One turning vector, and how many ticks it has turned
The counts run from 0 to 192.
[101 165 120 102 154 131 133 149 172 147 111 130 108 189 101 148 111 131
 111 113  80 111 141 121 122 132 110  91 121 212 141  79 146 135 136 153]  36
[127  83 108  79 145 119 121 111 100 160 133 143 122 134 149 118 136 134
 152 136 123 139  74 168 155  82 119 109 137 185 156 105 142 100 142 118]  161
[131 150  82 115 137 112 111 121 200 149 118 117 113 202  99 121 103 144
 109  96 101 120 159 137 159 134 137  94 167 158 119  90 157 142 119 154]  35
[118 168 167 173 131  92 162 114 128 184 108  78 101 126 157 127  97 105
  78 111 134 137 148 109 134 137 136 129 108 126 155 120  86 122  70 106]  169
[117 155 123 135 161 108 134 134 140 100 101 108 105 172 116 167 104 118
 144 142 132 120 112 122 187 139 108  96  88  48 136 134 142 116 145 156]  150
[162 126 118 180 126  89 118  96 111 115 164 107 113 114 122 114 125 103
  82  83 147 123 113 180 168 165 169 130 152  94 141 156 116 136 119 122]  129
[126  98 160  70 107 123 121 163  95 116 108 116 119 122 123 121 148 157
 141 154 123 134  98 123 143 142 111 157  33 137 121 136 116 153 139 160]  7
[116 156 115 112  69  62 121 110 141 112 132 112 112 178 129 165 129 114
  81 128  84 136 147 109 138 148 152 153 152 145 109 112  90 177 119 157]  134
[115 124 134 168 122 112 180 122 160 132 109 130  90  98 118 111 126 118
 102 116 166 105  66 147 121 114 109  99 112 135 176 113  95  76 116 106]  126
[144 146 119 112  77 117 109 164 122 164  83  88 113 135  93 102 135 161
 141 137 148 118 158 105 158 135 168 171 138  79 111 153 176 109 114 109]  4
[121 155 143 167  66 163 128 124 143 124  93 159  91  76 135 112 124 131
 106 160 148 130 106 169 125 108 149 162 137 163 128 118  75 149 117 106]  27
[ 99 111  98 178 141 107 189 107 113 133 170 122 151 163 116 155 120  79
 127 105  82 151 113  93 159 126 102 125 142 104 133 127 111 187 170 138]  55
[150 105 153 116 125 147 119 130 100 118 140 169  90  84 112  98 132 127
  74  96 119 151 142 152 154 170 129 123 119 215 129  83 126 198 132 151]  32
[ 79 149 107 115  89 157 149 145 124 111  99 154 141 136 130 155 138 123
 126 183  75 178 117 114 164 115 141 124 140 177 146 161 126 160 151 105]  136
[139 121 106 116 125 155  79 142 129 152 143 109 124 163  84 166 133 139
 149 141  95 121 145 101 154 123 123 135 145 139 119 108 202  96 176 156]  77
[151 137 166 144  81  92 100 107 105 180 128 157 138  89  89  97 145 105
 141  80 178 140 100 155 130 162 114 149 110 148 128 103 118 107 124 120]  87
[117 183  95 132 137 100 155 117  96 181 148 170 133 111 134 115 125  54
 139 123 130 103 110 163 128 114 103 106 141 155 135 110  82 148 125 122]  165
[156 125  80 157 136 157 137 135 172 175 111 177  68 132 141 147 152 158
  89 132 140 123 110 111  94 115 103 123  89 123  95 107 130 123 140 144]  181
[117 194 164 152 151 139 130 125 149 160  80 146  71 149 120 119 103 125
 109 118 166 140 146 148 141 120 132  74 163 116 140 132 115 143  99 124]  70
[122 163 150 171 117 130 117 176  71 193 122 151 135  84  76 124 143 146
 119 125 100 113 134 113 107 157 144 165  98 176 132 134 145 147 111 108]  2
[ 65  99 141 163 131 119 190  80 118 121 168 120 115 169 126 142 123  99
 135 118  86 116 123 104 160 126  92 102 137 134 139 130 112 139 151 155]  54
[100  84 132 155  99 133 155 112 138 192 104 133 117 135 145 130 133 152
 158 136 153  94 106 137 119  96 112 159 101 138 121 134 118  71  99 119]  83
[169 112 176 160 167 103  90 114  96 173 147 123  66 165 115 169 121 130
  83 108 104 119 156 129 141 161 157 124 124 127  96 127 139 148 101 166]  74
[ 92 166  75  83 110 116  87 112 118 112  87 129 108 146 180 139 109 119
 141 106 157 114 144 156 138 109 105 115 148  90 133  76 115 103 122  89]  65
[141 128 145 113 107 152 119 167  65 171 126 118 142 100  76  91 154 149
 157 144 140 113 141 113 144 162 155 176 128 123 126 178 171 142 120 100]  3
[160  84  86 144 112 111 164 119  80 164 135 103 133 117 146 114 139 128
 154  79 143 152  87 136 127 115  91 122  57  67 143 140 125 143 130 122]  85
[ 89 122 120 112 106 180 100 102 113 152 103 186  84 151 131 117 142 122
 132 198 119 126 166 132  98 110 126 114 154 179  94 154 130 141 139 128]  178
[ 93 188 140  89 109 185 148 140  81 118 101 161  99  93 132 138 127 108
 123 123 142 122 115 109 111 158  66 119  99 114 146 104  99 158 127 118]  67
[162  80 100 108 117 101  97 112 119 165 115 150 112 144 149 133 144 127
 159 126 144 159  81 166 136  67 166 112 168 159 124 106 120 117 133 135]  160
[150 115  79 128  96 134 156 109 132 137 123 120 122 137 106 105 133  88
 143 152 150  94 107 159 113  99 129 105 160  78 137 177  99 110 132  84]  124
[ 88  67 126 152 118 121 176 104  96 189 121  89 112 131 150  97 125 162
 156 118 128  89 103 145 120  97  85 119  76 103 142 134 110 106 106 108]  84
[167  98 115 139 171 129 137 124 190 147 152  84 124 126 100 118 110 121
 103 141 157 167  98 105 143 139 126 139 144 129 149 127 159  67 168  92]  17
[144 128  91 157  75 152 130 138 156 196 104 141 133 137 112 152 144 139
 187 165 156 112  85 140 121  85 122 158 118 127 109 136 157  61 126 120]  82
[ 86 114 103 165 147 148 158 161 117 149  78 129 123 138 120 141 103 152
 146 147  96 109 121 156 120 115 107 131  79 135 152 144 177 110 142  79]  41
[161  96  89 144 119 147 127 111 166 120 113  97  71 132 155  98 100 159
  78  78 143 171 147 131 172 142 120 121 110  84 135  95 106 153 121 130]  30
[160 133 141 157 117 133 121 133 156 125 116 142  85 113 135 120 123 165
  82  60 137 168 129 153 133 159 128 128 123 157 133  52 102 172 122 144]  31
[199 117 147 134 158 152 113 122 139 146 138 110  67 146 123 169  95 152
  79 110 125 144 144 101 159 184 133 134 110  84 104 123 154 134 120 151]  73
[133 141 112  62 138 164 161 169 138 142 137 144 128 153 108 158 120 125
 107 162  75 103 139 105 112 164 105 117  79 200 135 127 137 150 151 124]  37
[106  81 124 120  87 188 172 102 134 115 114  91  85 110 154  82 112 166
  98 109 147 155 158 136 187 135 135 104 133  98 145 143 113 148  99 101]  29
[127 113 145 149 121 125 193 115 117 127 161 120 109  71 125 113 142 139
  90 114 137 101  67 132 130 164 105 108  99 138 177 137  76 109 132 104]  127
[117  84  85  71 138 146 135 102  96 135 149 135 139 116 131 132 133 113
 137 143 119 130  77 123 162 121  82 111 112 144 140  88 139  99 165 115]  162
[141 125 139 116 100 107 125 162  79  91  77 119 114 120  60  90 171 147
 158 116 147 143 105 162 137 120 126 112 137 100 168 172 126 125 143  87]  46
[170  92 168 140 133 114  97 131 152 136 110 138 132 151 106 165 119 132
 129 120 105 142 106 189 104 134 142 182 127 188 111 111 176 134 143 125]  117
[128 177 105 146 109 178 156 116 158 161 151  98 142  94 121 124 101  77
 134 143 163 134 117 106 160 144 107 128 139 111 155 147 117  83 140  79]  167
